Rotation paths and how fast each direction turns (degrees each step)
Each turn is a multiple of 5 degrees from 10 to 175, or 0.
Each row of a path follows its step; steps can be skipped.
path 1
step 2: [ 17   6 -32 -11  12 -19  32  -3  -5 -53 -19  37  -5  -2 -25  -9   2  22
  -9  20 -13  10  -6  19 -22  -4  14  -9   8 -13  21 -13  -4  -9   6 -11
  -6  -3   0  18   5 -29   7  -6  13  -3  -4  -8  11   5 -21  10 -11  10
  10  -9  23  -9  11  30  -3 -36 -15   7  13  28  -8   5 -18  18  35 -20
  23  26 -12 -13]
step 3: [ 38 -22 -12   5  -3  13 -13  13  27  -6  -4  17  -7  36 -27  10 -20 -17
   5  13  -2 -36  -7 -32  -2  32  21  -3  -2   8  12 -18  16  11  25  -1
   6   2   0  10 -10   2  13   6  11 -10   7  28 -12  11  20 -12   5   8
 -40  -3 -29  28 -20  17   1 -20   4  -8 -10 -15 -14  -9  18   2 -17 -21
  13  23 -28 -20]
step 5: [-28  19  22  -5 -31  27  26  12  13 -19  22  -5  17   2  45  -5  -1  -1
  -1 -20  -2   2   0 -24  -8  26 -14  30   2  19  -4 -12 -14   0 -24   4
   6  -2  25   1   9  25  12 -20 -21  -7 -10   1 -19   9   6   2 -37   8
   8 -15  30  -7   9   2  11  15   1  -9   7  -5 -23  -2 -32  16  27  23
  -8  -9 -30  23]
step 6: [ -6  -5 -15   3  16 -17 -21 -13 -15  -3 -29  -5  18 -35  -6   1  16 -13
 -27 -31   4  14  -2 -20 -27  16  -5  -1  48  -9   0   4 -14  -4   7  14
  12  20 -20  35 -17 -17  20 -24  11  13 -13  15  16  18  10   1 -31  17
   6  -1  -2  -9  -1  -2   6  20  15  17 -16 -17 -10 -18 -20 -31   2   0
 -17  25  23  26]
step 13: [ 10   8 -22  -7   3 -16 -29   7  -2 -18  -3  22 -17 -38  27   8  -9  -7
 -31   1  27  -4  22 -11 -25  -7   5  16 -27  -4  -6 -30  -5   0   2  26
 -13   3  -2  17  -4 -14   3  -8 -13   5 -21 -22   0  -2   9 -16 -11  -3
  27  25  17  14  28  12 -10   4 -12  -5  29   1   8 -26 -26  22  52   3
  10  -5 -29 -10]
step 16: [-24 -11   8  21 -49  22  21   1  24 -16  25  28  20   1   9   1  27  23
  -1  13  19  13  35  -5   0 -15   3  18   6 -10  -7  23  -7 -10 -12 -29
  21 -17  -1 -23   7  -1   7 -12 -42 -25  16 -31 -11  21   0 -30  -8  11
   3 -13  -5 -35  12  -6  21 -10 -19  -1 -13  -3  -2 -14  13  -4  -9   7
   2   4   5   5]
step 17: [  6   9 -10   1 -11  -6 -16 -10  16  13 -38  -1  16 -10 -11   4   2  20
   4 -23   3  25   0 -18 -20  -1  -1 -21  36 -15 -30  -8   8  26  21  18
 -16 -15 -12 -17 -28  26  16 -21   2 -21  30  -4 -42 -20 -24  -5 -12  14
  28  -2 -15 -15  -4  18   2  20  17  13  16  -7 -33   1 -28  -2  -3  18
   0  16  -3  -5]
step 18: [  3   7 -13   3  13 -22   7  27  16  10   0  10  -3   4 -26 -11  20  -3
   0 -22 -25  -2 -20 -16 -10  11  13 -12   3   8  17   2  27 -12  18 -14
  -2 -20   2   1  -5 -32   1  13  31  32  -7 -17  26   8 -48  25 -13   3
   8  11 -18  -7  -4   1  17  22   7 -12  45  16  21 -22 -14   4  14 -11
  43 -10   8   9]
step 22: [ 16 -17   6  -5  28 -13   5 -12 -21  -3 -16 -32  -1  -7  -9 -22  -2 -26
 -53 -14  14  15   0  11 -12   7  -6  -2   7  36  -1  -4  -2  10  12 -11
  15  12  -6  -1  -1 -13   8 -26  -3  -3  23   7 -18  25  -3  -8   7  16
  19 -16 -21   1   7   1  -2  19 -15   0 -17  -3  28 -57  -6 -28  16 -16
  -5  -7 -41 -18]
step 24: [ 31  -5 -24  12 -14  18 -32  -9   7   1  13  41   5  -2   3  26  12  -4
 -10  10  35   9  10 -11 -15  25  17  -5  10 -31  -1  -5   7  23  -7  -6
   7  19   8  12   6  -1 -12   0  18  -9   3 -48   8  16  42 -10 -18   9
  -3   6   5  -5 -19  -7  -2 -19 -19 -10  27 -13 -22  -5  -8  11  18  31
  -2  31  15  25]
Directions:
[ 5 -1  7  4  0 -8 -1  6 -2  3 -2  2  6 -4 -8  5  6 -5  1  0  1 -6 -3 -3
 -3  7 10  0  2  6 -1  0 -2  0 -4  1 -1  4  3 -3 -4  1  3  4  0 -3 -8  1
  4 -5  3  3 -5 -1 -8  4 -1  0 -5 -3 -1  2 -5 -2  1  1 -1 -4  4 -2 -2  1
  5  6  7  6] -> 120
[ -4  -2   5  -7  -4  -7   8  -2   4  -8  -3   6   0   0  -2   1  10  -4
  -1  -6   2  -4  -2   1   2  -3  -6   1  -7   2  -4  -4   3   6   5   0
   1   1   1   2   3   1  -7   2  -4  -6   1  -4   3  -3   4  -1   1  -4
  -1 -11   8   1   0  -2   4   3   1  -3  -1   4   2   0  -3  -3  -1  -5
  -7   2   2   3] -> 100
[ -4   0   3  -1   0   0   2  -3   0  -5  -6   1   3  -7   6   4   2  -1
   2   2  -7   3   0  10  -6   3   7   6   0  -4   7   0 -11   3  -1  -4
  -5  -5   0   6  -4   8  -5  -7  -5  -1   0  -6  -4   7   0  -1  -4  -3
  -5   0  -2   2   2  -4   0  -2   5  -4  -4   0   3   2   4   4   2   0
   5  -3   0  -1] -> 100
[  0  -2   1   1   4  -3   0  -2   3  -4  -5  -5   7   5  -3  -6   3  -1
   2   4   0   2   8  -2   2  -2   2  -4   3  -2   6   6  -5  -4   5  -2
  -4  -2  -4   2  -2 -12  -6  -5  -3  -1  -6   1   6  -1   2   4   7   3
   6 -10   2   0  -2  -7   0  -5  -2   4  -1  -1  -4  -3  -1   3  -1   7
   2  -4   5   4] -> 175
[  3  -7  -3   3  -5  -5   0   0  -7   0   5  -5   3   6  -3  -5  -4   1
  -6  -5   0  -4   2   0  -1  -1   0   5   0   1  -3  -1  -4  -4   0  -4
  -4   5   5   7  -3   2   1  -4   1  -4  -4  -6  -1  -5  -9  -8   4  -3
  -5  -4  -6   3  -1   2   3  -1   7  -3  -5   2 -12   1  -1  -6   2   4
  -3   0  -1  -3] -> 130
[-4  5  4 -7 -3 -1 -4 -4 -3  2  3 -2  2  5  3  8  3  1  2 -4 -1  0  2 -1
 -2  2 -2 -1 -6  4 -5  7  6 -1 -7 -6  3 -6  0 -7 -1  2  0 -3  3  2 -5 -6
  0  5  0  2  3  4  0 -2 -4 11 -2  1 -4 -7 -6  2 -6  4 -4 -4  5  2  4 -4
 -3 -4  7 -4] -> 95
[ -4  -2   0   2   0   9   6   5   1  -1   6   2   3   4  -3   3  -2  -3
  -1   1  -4  -2  -4  -3   1   9  -5  -2  -6  -4   2   1   4   2   4  -4
   3  -3   4   2  -1   3   4  -3 -12  -4  -4   9  -1   1  -4   1   2  -2
   0   3   2   2  10   2   5  -2   1   2   2   8  -1  -2   0   0  -7   7
   4  -4   8  -1] -> 160
